In the rows, 128 means zero.
A: a few groups of rows, each row roughly a mix of its group's hidden directions:
A (116 x 12):
[[167 127 170 128 126 174 119 145 151 134 138 144]
 [125 152  87 129 101 152 103 163 108 156 121 122]
 [123 158 116 160 114 104 149 104  86 131 127  96]
 [151 129 145 110 160  92 153 104 100 150 105 109]
 [156 138 150 120 111  96 149 130 159 109 141  83]
 [156  79 115 128 125 152 174 139 122 120 130 106]
 [117 102  83 160 110 118  95  94 140 128 122 123]
 [154  93 110 154 114 165 139 112 145 133 111 163]
 [106 136 105  84 129 133 140 137 143 156  98 167]
 [107 101 114 113  84 147 106 102 157 133 148 107]
 [173 149 112 105 129  86 127 111 113 111 108 152]
 [ 94 121 111 134 132 140  88 119 119 156 106 173]
 [127 127 189 117 156 106 141 123 153 140 115 150]
 [ 96 109 163 158  88 153 141 123 129 134 145 107]
 [138 158 164 137 110 132 131 136 100 140 179 107]
 [151 128 114 120 100 127 100 165 162  90 136 107]
 [101 132 122 113  99 185 113  97 127 147 122 133]
 [146 129  96 141 140  79  98 143 167 130 126 132]
 [132 138 169 117 122 135 123 120  79 119 173 120]
 [100 122 162 163  87 142 127 136 121 100 139 102]
 [153 111 124 157 118 115 122  85 104  89 143 107]
 [127 125  99 167 138 148 143 145  98  86 112 149]
 [134 143  87 135 115 150 115 117 161 150 163 160]
 [ 71 128  95 110 162 122 138 124 145 123 133 147]
 [143 136 134 140  80  83 125 138 133 146 159 107]
 [109 139  97 113 151 104 110 159 153 131 168 147]
 [148  99 117 128 115 105 118 101  92 106  84 119]
 [152 120  95 140 143 123 161 113 157  87 152 139]
 [157 148 114 107 147 117 115 101  98 105  83 133]
 [ 93 146  96 181 131 136 122 116 101 120 131 143]
 [152 117 148 137 124 137 131  81  85  98 109 136]
 [122 129  93 167 104 140  86 145 122 146 134 102]
 [ 89 117  96 103 120 143 131 116 147 158 100 159]
 [145  90 149 141  84 130 135 109 139 116 119  87]
 [156 129 126 141 150  71 107 138 165 121 129 132]
 [ 98 171 112 157 138 132 161 123 158 144 151 133]
 [165 170 107 115 115 110 105 153 103 143 108 140]
 [114 121 119 122 136 167 144 119 140 185 139 159]
 [121 144 136 107 174 150 139 131  82 109 138 152]
 [ 93 109 120 109 105 114 112 121 158 140 172 101]
 [153 118 172 154 129 111 127  84 106 103 131 119]
 [130 115 126  97 106 171 131 106 146 176 124 116]
 [115  84 149  88 147 114 128 101 132 161 118 121]
 [136 157 134 133 124 153 122 187 110 138 149 102]
 [114 104 173 150 104 132 158 110 117 147 131  95]
 [103 155 110 134 142 121 137 132  75 136 125  86]
 [148 167 113  94 174 112 125 147 116 139 114 142]
 [111 130 118 159 147  87 119 115 104  83 132 150]
 [147 149 145 139  88 114 137 140 147 133 145  75]
 [103 136 138 122 103 162 119 113 101 169  96 146]
 [120 128  97 139 133 108 134 107  83 119  87  99]
 [113 142 131  93 130 125 130 129 139 166  89 172]
 [141 145 116 124 147 109 156  96 157 103 174 121]
 [146 113 114 116 150 105 157 121 144  76 156 119]
 [167 112 134 133 138 164 118 128 113 121  73 122]
 [ 99 137 127 157 128 162 131 165 141 136 155 166]
 [112 134 123 130 126 125 137 138 194 139 155 160]
 [120 120 122 124  97 144 116 118 142 192 149 111]
 [138 134 167  81 163 123 150 125 107 119 143 110]
 [157 124  89 148 123  82  96 109 138 114 121 130]
 [ 93  99 106 111 149 123 147 130 181 124 134 140]
 [134 145 131 166 118 130  87 169 127 154 137 102]
 [142  99 138  81 161 140 127 138 123 118 104 165]
 [102 129  94 121 114  80 122 158 136 149 133  99]
 [101 180 161 124 140  97 101 117 115 125 132 121]
 [133 146 129 143 119  80 132 105 173 105 140 107]
 [169 140 158 162 136  98 109 138 120 110 147 103]
 [137 110 108 110 147 145 110 138 139 117 105 190]
 [139 174 146 132 134 121 118 160 111  80 114 140]
 [ 93 140  91 149 131  95 155  89 132 118 121 136]
 [112 140 163 132 133 119 147 127  84 129 134  76]
 [124 144 127 148 124 125  99 158 117  95  85 162]
 [124 105 140 111 151 146 126  88  94  91 115 153]
 [123 146 118  92 119 126 127 119 120 160  85 171]
 [ 89 128 141 113 104 155 125  81 109 150 126 110]
 [168 151 144 123 122 117 143 160 141  78 124 117]
 [174 138 101 107 130 149 114 166 158 124 114 140]
 [ 96 104 137 129 146 147 124 131  72 145  99 133]
 [114 136 178 128 127 172 149 147 103 136 143 111]
 [ 95 127 163 147  98 114 124 124 112  99 141  87]
 [161 126 128 151 147  90 120 142 146  94 158 104]
 [141 111  98 132 104  96 117 154 169 147 100 117]
 [153 125 178 120 117 144 120 111  88 111 158 132]
 [120 106 127 108 131 159 100 147 109 155  97 168]
 [129 148  98 177  84 141 109 148 140 130 124 133]
 [ 82 125 120 101 124 108 112  81 118 141 149 111]
 [120 151  87 122 100 151 104 151 108 163 110 134]
 [139 163 157 128 142 119 133 127  82 106  91 112]
 [146 120 123 104 157 167 167 132 100 124 160 131]
 [124 150 108 100 158 102 111  89  95 118 107 136]
 [114 125 155 113 141 106 125 112 157 160  92 167]
 [142 111 131  78 136 134 126 109 161 167 153 137]
 [116 149 162 121 142  88 141 102 124 120 146  85]
 [ 97 116 119 105 166 154 129 135 166 122 129 165]
 [150 141  93 133 158 120 113 125 117  98 104 173]
 [151 107 104 149  92 169 134 167 126 135 115 132]
 [165 119 126 100 147 126 168 118 153 104 162 119]
 [ 66 133 129 150 134 111 120 109 107 115 158 143]
 [142 123 120 155 125 122 119  98 100  79  93 146]
 [111 120 160 146 101 179 151 132 130 161 132 123]
 [159 127 173 127  92 124 120 130 136 130 175 138]
 [161 125 137 151 139 122 147 189 152 125 137 135]
 [112 150 138 124 109  99 128 140  95 140 177  99]
 [ 99 116  76 129 142 104 135 124 154 127  89 134]
 [118 121  92 144 109 166 122 120 129 176 154 139]
 [108 124 132 116 130 168 147 108 129 188 132 142]
 [ 89 103 108 147 122 132 127 125 154 143 173 157]
 [161 145 141 151 128 156 130 128  85 133  99  94]
 [135 126 156 132 111 115 134  80  94 100 156 144]
 [119 148 108 156 103  95 147 127 176 147 146 132]
 [100 119 158 122 118 182 157 115 100 128 136 118]
 [153 150 142 132 168 135 159 159 115 156 111 151]
 [ 82  95 135 132 117 166 142  88 126 135 123 131]
 [146  95 113 135 104  94 126  93 141 107  95 147]
 [106 155 100 145 115 145 100 111 138 167 157 151]
 [163 100 108 136 112 116 115 132 142 129  69 121]]

the one row of each list that fits no group (the others fit one group, some only roughly):
    k418: [157 142 110 173 110 134 136 141 164 150 101 114]
    k16: [ 99 126 150  97 159 142 122 123  80 114 154 127]
    k275: [105 174 120 120 153 116 109 170 113 105 136 145]
    k649: [ 87 124 122 144 131  90 123 120  92 115 157  99]
    k928: [117 121 107 118 146 132 145 175 155 102 164 106]
    k140: [118 111 157  96 143 149 119 128 149 115 166 169]
    k947: [125 132 119 162  98 166 110 128  92 127 141  92]
    k407: [130 101 154  93 132 113 101 139 141 134  80 150]
    k606: [120 131 151  73 172 129 121 106 114 138 138 145]
    k973: [109 149 157 170 147 110 142 137  89 101 121 137]
    k887: [133 114  77 104 140  99 146 117 153  96 133 140]

k649
    k228: [151 130 115 154 115 111 132 100  87 118  86 104]
    k627: [141 111 117 178 140 142 145 133 123 114 114 179]
    k90: [133  96 157 125 124 175 119 131  92 136  98 143]
    k52: [110 135 145 107 171 113 160  98 107 122 156 108]
    k458: [111 108 107 119 135 111 126  93  79 103  97 126]
    k790: [122  89 143 136 102 148 151  84 126 163 122 119]
    k148: [104 177 142 129 158 141 128 157  97 123 132 154]
    k651: [107 112 167 102 158 124 166 121 160 125 126 146]
    k678: [137 135 130 150  87 153 109 176 117 129  98 133]
    k609: [100 110 139 118 135 171 172 137 124 111 158 111]

k90
    k342: [ 89 152 131 139 132  97  96 107 120 140  89 111]
    k600: [111  76 108 133 135 135 114 124 126 139  87 162]
    k49: [160 144 123 179 106 127 150 102 131 132  96 119]
    k165: [166 150 168 159 120 110  94 132 108 136 120 117]
    k636: [154 125 123 124 100 110 102 144 182 118 105 148]
    k191: [118 141 130 133 155 153 138 108  65 114 116 111]
    k894: [125 139 121 168 101 144  88 130  97 155 127 102]
    k172: [ 89 105 111 137 105 181 134 110 109 130 136 113]
    k245: [136 105 126 155 112  97 160 116 148 108 127  81]
    k502: [111 169 142 136 157 172 144 123  99 130 149 114]
    k611: [149 141 110 109 129  96  97 118 118  78 106 112]
    k546: [104 107 142 176 104 114 128 131 131  83 148 123]

k342
    k115: [ 98  93  92 156 136 150 123 116 106 139 112 159]
    k270: [183 114 122 103 116 150 145 154 151 103 129 134]
    k448: [151 162 132 152 116 143 132 165 128 161 129  88]
    k646: [135 135 122 131 113 106 122 139  71 137 112  82]
    k68: [154 127 117 153 103 149 111 152 139  75 110 139]
    k135: [149  93 103 109 117 135 126  73 137 147 108 131]
    k223: [154  92 120 121 118  82 132  98 133 119 113  93]
    k81: [139 110 127 110 166 122 119 140 149 103 150 180]
    k316: [116 119 123 138 145  83 114 103 160  94 105 151]
    k582: [ 96 115 121 130 164  96 116  80 136 124 117 151]

k81
    k388: [145 107 126 123  89  88 125 116 169 123 141 158]
    k590: [177  97 138 131 104 128 112 113 114 114  86 126]
    k623: [145  81 104 149 121 108 143 120 157 159 105 135]
    k477: [113 106 140 126 133 162 164 115 114  93 160 102]
    k529: [101 131 149 109 152 146 138 102 126 102 165 166]
    k607: [166 159  99 136 114 126 114 159  95 112 142 105]
    k695: [108 138 115 172 119  84 124  96 150 122 129 105]
    k519: [134  86 107 106 141 134 112 126 122 121  69 131]
    k392: [152  82 110 151 108 123 133 143 173 120 147 138]
    k621: [113 127 147 111 156 117  94 137 112 115  82 163]

k623
    k657: [118 121 173  91 164 127 131 132  88 125 111 125]
    k450: [134 141 144 108 106 154 125 173 155 151 147  97]
    k62: [140  90 125 122  95 161 125 155 125 168 109 120]
    k478: [100 137 134 132  95 149 105 170 149 109 157 110]
    k413: [ 78 132 152 154 143 102 144 131 112 138 165 128]
    k313: [147 160  85 125 135 103 144 155 142  88 136 125]
    k358: [127  95 141 104 138 126 118  90 137  94 132 173]
    k551: [157  81 110 125 101 143 131 103 165 147 123 124]
    k756: [110 130 136 126 149 137 153 154 143 183 160 141]
    k179: [172 154 124 111 137 140 152 145 145  91 160 135]
    k577: [114 138 143 125  99 157 118 175 156 133 159 105]
    k372: [135 129 120 142 101 108 139 123 191 139 136 159]
    k42: [174 131 117 136 102 140 134 173 149  97 117 135]

k313
    k184: [123 108 133 152 140 151 153 157 146 169 154 157]
    k486: [ 87 125 138 114 169 118 131  87 102 146 145 126]
    k239: [144 107 124 118 124 131 105 155 149 106  87 173]
    k243: [136 144 126 137 100 104 119 158  98 150 133  78]
    k32: [173 116 136  79 131 157 130 154 138 141 133 143]
    k224: [149 104 165  91 115 128  95 153 114 123 157 123]
    k989: [180 125 160 132 112 156 111 160 128 144 120 114]
    k452: [174 114 120 121 165  84 152 140 138 142 121 127]
    k300: [124 132 117 111 130 128 110 163  81 140 119  80]
    k329: [167 113 125 116 142 133 162 151 136  76 123 137]
    k63: [135 102 145 120 134 151 140 162  82 112  90 127]
    k699: [107 100 103 135 132 151 153 130 137  94 165  95]
    k297: [145 127 148 148 104 151 108 153 177 136 155 145]

k297
    k440: [105 104 132  98 170 150 131 114  90 145 126 152]
    k856: [143 116 154 108 135 112 160 141 138 181 141 102]
    k346: [177 111 112 111 130 152 154 154 139  95 133 145]
    k271: [ 77 101 116 136 113 178 137 116 129 138 134 117]
    k277: [133 165 145 152 135 131 162 151 164 136 160 145]
    k879: [140 160 125 125 136  91 114 118 173  92 128 150]
    k660: [124 119 128 108 139 102 136  83 166 155 159 116]
    k9: [ 99 103 152 149 116 100 120 116 111 151  92  97]
    k303: [ 93 168 129 142 144 134 151 119  89 134 160 110]
    k323: [ 89 107 172 117 150 157 155 138 148 132 137 126]

k277
    k900: [150 154  91 131 114 104  87 152 129 149 104 139]
    k737: [147  86 132 137  86 152 112  96 137 102 138 119]
    k395: [ 98  93 135 122 110 147 141 113 153 170 160 121]
    k210: [104 105 117 156 111 122  95  83 136 151 106 140]
    k534: [150 155 156 141 134 170 150 158 111 137  97 135]
    k238: [ 95 108 133 122 153  87 118  79 144 138 123 133]
    k803: [144 148 116 147  80 115 111 131 175 143 141 113]
    k399: [ 89 131 173 148 124 128 156 140 116 152 153 106]
    k850: [148 139  77 154 104 125  92 142 110 126 135 107]
    k44: [147 123 128 111 123  93 134 104 189 124 146 119]
    k765: [106 139 123 170 137  99 118 127 112  84  95 136]

k737
    k811: [133 106 105 110 136 180 128 132 114 156 140 165]
    k51: [157  93 124 130  98  99 119 113 165 117 105 151]
    k774: [132 154 131 114 140 111 179 129 151 144 157  94]
    k668: [155 102 129 140  85 139 122 166 143 126  92 115]
    k921: [ 92 118 145 148 132 127 101 121 164 173 107 139]
    k523: [120 144 122  82 148 143 168 164 132 107 144 130]
    k886: [168  97  97 114 130 110 121  82 142 130 112 138]
    k229: [ 85 107 102 170 136 115 115 102 116 131 104 143]
    k844: [143 105  99 114  97 161 117 127 173 151 144 127]
    k768: [179 139 141 158 101 142 126 147 158 150 113 117]
    k369: [170 151 145 104 138 120 133 177 136 118 117 100]
    k783: [ 99 114 116  94 176 160 118 147 117 122 108 133]

k774
    k79: [143 130 127 148  85 111 105 159 161 121  93 123]
    k586: [ 95 136 111 115 164 140 139 110  76 114 115 115]
    k854: [ 95 152 114 151 144  94 112  85 150 121 139 140]
    k133: [168 134 131 163  79 103 133 116 137 138 117 110]
    k792: [111 142 153 140 139 154 155 168 133 169 150 138]
    k907: [ 98 103 122 166  99 158 123 122 151 113 153 150]
    k818: [132 129 149 117 136 139 121 108  58 107 129 114]
    k504: [113 136 129 141 150 158 122 156  76 109 108 152]
    k23: [127 103 149  98 130 104 118 144 184 134 145 148]
    k7: [121  81 116 124 103 105 127  80 144 128 140 107]
    k997: [167 103 140  90 124 160 160 157 129 122 135 120]

k23
    k97: [109 111 123 128 115 154 106 169 147 161 166 140]
    k604: [112 121 189 150 123 139 114 102 114 156 113 130]
    k798: [141 107 145 128 108 172 158 115 135 173 114 124]
    k601: [170 127 110 146 106 145 163 149 140 102 146 102]
    k738: [118  85 126 138 123 131 143  69 122 158 125 135]
    k117: [139 149 136 139 113 122 107 154 117  65 112 112]
    k296: [187 103 104 104 133 108 124 122 155 121 113 125]
    k524: [168 102 127 143 118  98 136 163 162 107 139 112]
    k367: [119 105 131 127 147 137 164 131 143  87 169 100]
    k287: [ 98 129 180 139 138 154 133 156 141 161 137 119]
    k574: [153 160 120  80 140 122 157 164 118 115 131 141]
    k218: [ 90 164  96 147 147 118 152 119 101 138 127 102]
    k445: [ 80 144 116 149 133 117 107 148 128 100 165 149]

k97
    k667: [129 156 161 105 165 101 145 117 113  94 143 113]
    k711: [ 83 112  98 174 119 127 125 104 112 149 122 120]
    k501: [146 157 103 101 124 146 146 173 102 112 147 114]
    k55: [150 117 126 137 127 143 137 172 113  87  87 142]
    k247: [112 119 128  93 153 150 105 183 134 145 123 114]
    k241: [113 123 120 115 154 120  95 120 135 118 100 186]
    k155: [126 103 159 112 137 149 147  91 169 122 138 156]
    k959: [114 110 134 117 116 113 129 112 179 123 160 170]
    k31: [146 113 120  82 100 121 111 106 145 128 118  83]
    k764: [154 129 132 141 100 133 121 178 139  94  94 134]
    k908: [ 90 134 147 104 150 137 128 116 105 111 177 147]
    k426: [117 130 110 144 150 144 154  86 143 104  95 159]

k155
    k644: [150 130  79 149 128  98 102 150 144 109 146 109]
    k17: [124  86 109 102 115  92 111 137 162 118 105 144]
    k490: [116  89 139 140 128  80 145  93 125 134 145 104]
    k568: [163 153 166 129 152  95 123 167 140 127 137 123]
    k719: [111 114 123 144 120 167 136  80 110 149 113 159]
    k993: [163 139 136 111 114 111 112 133 120  87  98  88]
    k573: [156  90  97 108 117 138 128 120 172 156 132 136]
    k160: [109 123 101 135 165  96 143 108  83 116 112 139]
    k732: [124  94 123 147 136 120 149  89 133  83 154 109]
    k681: [ 76 118 132 117 130 169 140 153 148 158 129 130]
    k902: [ 88 136 142 124 143 110 125  85 114 163 151 104]
    k393: [136 118 144 125 126 131 110 165 114 107  74 161]
    k703: [ 96 140 124 147 167 114 153  96  95 114 151 121]

k160
    k384: [162 106 141 108 136 146 170 146 108 112 146  96]
    k333: [131 117  91 150 141 138 129 154 156 124 145 180]
    k775: [129 160 134  87 121 162 157 155  97 137 119 137]
    k697: [115 105  99 111 150 122 117 123  91 114  79 111]
    k91: [141 108 135 126 141  62 143 117 125 137 142  97]
    k520: [132 110  92 126 117 101 116 152 120 138  82  93]
    k717: [127 134 149 113 109 139 136  81  88 138  97 153]
    k325: [155 138 145 105 143 143 130 168 108  92 106 156]
    k85: [ 78 124 117  97 173 145 128 127 102 117 131 131]
    k24: [ 90 114 139 120 160 110 139  85 105 147 141 106]
    k255: [143 111 116 151 112 105 163 107 162 116 147  90]
    k284: [105  96 131 125 124 151 162  83 120  97 147 124]
    k923: [145 127 121 155  98  92  92 153 143 130 115  94]

k923
    k791: [158 154 157 135 157  92 123 161 102 126 110 123]
    k61: [119 118 203 147 134 134 136 111 121 139 125 124]
    k723: [111 102 104  95 147 129 107 166 165 136 108 135]
    k521: [164 141 143 127  92 116 115 167 160 108 107 119]
    k838: [172 160 129 100 142 103 152 151 113 103 137 134]
    k650: [124 131  55 116 123 121 113 152 148 130 129 128]
    k328: [142 103 137  80 147 109 118 112 170 131 119 153]
    k203: [152 148 126  77 151 118 136 145 139 168 125 108]
    k338: [156 102 122 118 130 136 104 145  96 127  78 103]
    k145: [121  98  81 165 103 140 134 109 150 152 135 131]
    k460: [133 143 160 142 112 132 143 122 164 132 181 153]
    k21: [139 127 122 114 115 157  93 163 130 140 101 172]

k791
